[[114  83  67 111]
 [100 124 108 119]
 [103 155 154 113]] 155

[[122 154  25  87  85]
 [165 102  56 102  65]
 [162  64 133 114  98]] 64

[[ 71 112 160 130  83  95 121]
 [ 67 115 161 127  80  94 122]
 [ 70 113 160 129  82  94 121]] 113

[[ 41 119  91  91]
 [ 87 142  59  87]
 [ 91 166  24  83]] 166

[[112 110 100  91  66]
 [122  63  28  85  92]
 [ 94 114 101 106 101]] 114

[[ 42  62 120  81  69  32 117]
 [145 103 160  89 141  76  88]
 [ 83 128  68 145  32  98 159]] 128
---
[[103  58  85 134 145 166  64]
 [145 159 132  60  93 125  53]
 [ 62 174  46 109 148  56 120]] gives 46

[[ 95 112  90 100]
 [ 64 176  89 176]] gives 100

[124 107 100 113  40] gives 124

[ 40  78 109  73  62] gives 40

[ 57 173 124 146 145 126] gives 173

[ 77 109  46 106  65] gives 77
---
[ 31 134 103 129] yields 129
[ 93  77 118 149  27] yields 27
[123  71  26 126] yields 126
[ 78  88 100 158] yields 158
[ 73  26  79 119  90 104] yields 104
[ 92 155  95  72  27  98  80] yields 80
[119  29  92  73 105  52 118] yields 118
[ 89  65 151  27  94  84] yields 84
---
[91,40,102,109,76,174,115] ==> 76

[[115,137,80,133,121,31],
[107,143,80,154,132,60]] ==> 133

[159,105,125,70,43,104,144] ==> 43

[[103,81,167,93,160,104],
[73,129,73,101,35,80]] ==> 93

[72,83,127,108,115,102,45] ==> 115

[[162,166,78,37],
[143,127,121,88]] ==> 166
---
array([[176, 165, 148,  95],
       [ 25,  88,  58, 173]]) >> 25

array([[ 35,  82, 135, 102,  48, 119, 116],
       [139,  59, 103,  83, 125, 128, 118],
       [133, 150,  72,  77, 145,  74,  65]]) >> 139

array([[103, 104,  99, 105,  75,  97],
       [ 96,  93, 109,  91, 132, 105],
       [101, 107, 112,  88,  41, 106]]) >> 96

array([[ 99, 101, 138, 143, 146],
       [100, 100, 119, 156, 146]]) >> 100

array([[ 93,  78,  94, 165, 136, 108],
       [107, 103, 149,  72,  78, 154]]) >> 107

array([[108,  84, 101,  79,  92, 118, 119],
       [ 43, 120,  96, 112, 167, 118,  98],
       [ 72, 118,  99, 119, 128,  93,  78]]) >> 43

array([[ 94,  92,  74, 136, 161],
       [ 98, 130,  94,  96, 121],
       [ 98,  71,  70, 133, 155]]) >> 98
---
Input:
[[79,127,98,79,41],
[71,125,103,109,58],
[146,100,119,95,124]]
Output: 100

Input:
[[36,89,164,55,110,83],
[36,107,86,68,139,131],
[36,55,174,109,60,109]]
Output: 55

Input:
[[135,62,34,112],
[128,81,71,172],
[142,67,93,164]]
Output: 67

Input:
[[80,70,106,123],
[71,144,108,70],
[95,80,139,33]]
Output: 80

Input:
[[96,147,113,27,100,106],
[96,132,51,139,66,76],
[96,88,128,70,100,135]]
Output: 88

Input:
[[50,57,113,164,112],
[52,74,104,139,115],
[72,102,96,97,114]]
Output: 102

Input:
[[75,138,72,36],
[51,49,153,55],
[160,106,26,153]]
Output: 106

Input:
[[176,149,99,47],
[52,30,42,83],
[53,102,149,170]]
Output: 102
---
[[100,173,88,82,114,98],
[96,158,85,90,115,99]] yields 88

[[114,105,103,82,36],
[85,66,84,122,132],
[55,109,95,60,26]] yields 84

[[134,37,129,111,97,61],
[157,46,133,134,94,48],
[129,36,110,103,78,81]] yields 133

[[138,88,134,109,91],
[34,95,129,88,104]] yields 134

[[135,62,133,117,59,144],
[100,128,127,112,105,161]] yields 133

[[100,56,131,26],
[83,152,120,103]] yields 131

[[101,108,94,114,127,105],
[82,94,84,87,81,45],
[160,127,157,145,78,44]] yields 84

[[127,50,80,89],
[118,37,80,81],
[119,131,135,77]] yields 80

[[133,103,112,113],
[56,162,95,92]] yields 112

[[86,60,112,119,99,82,23],
[95,88,105,131,148,82,83]] yields 112
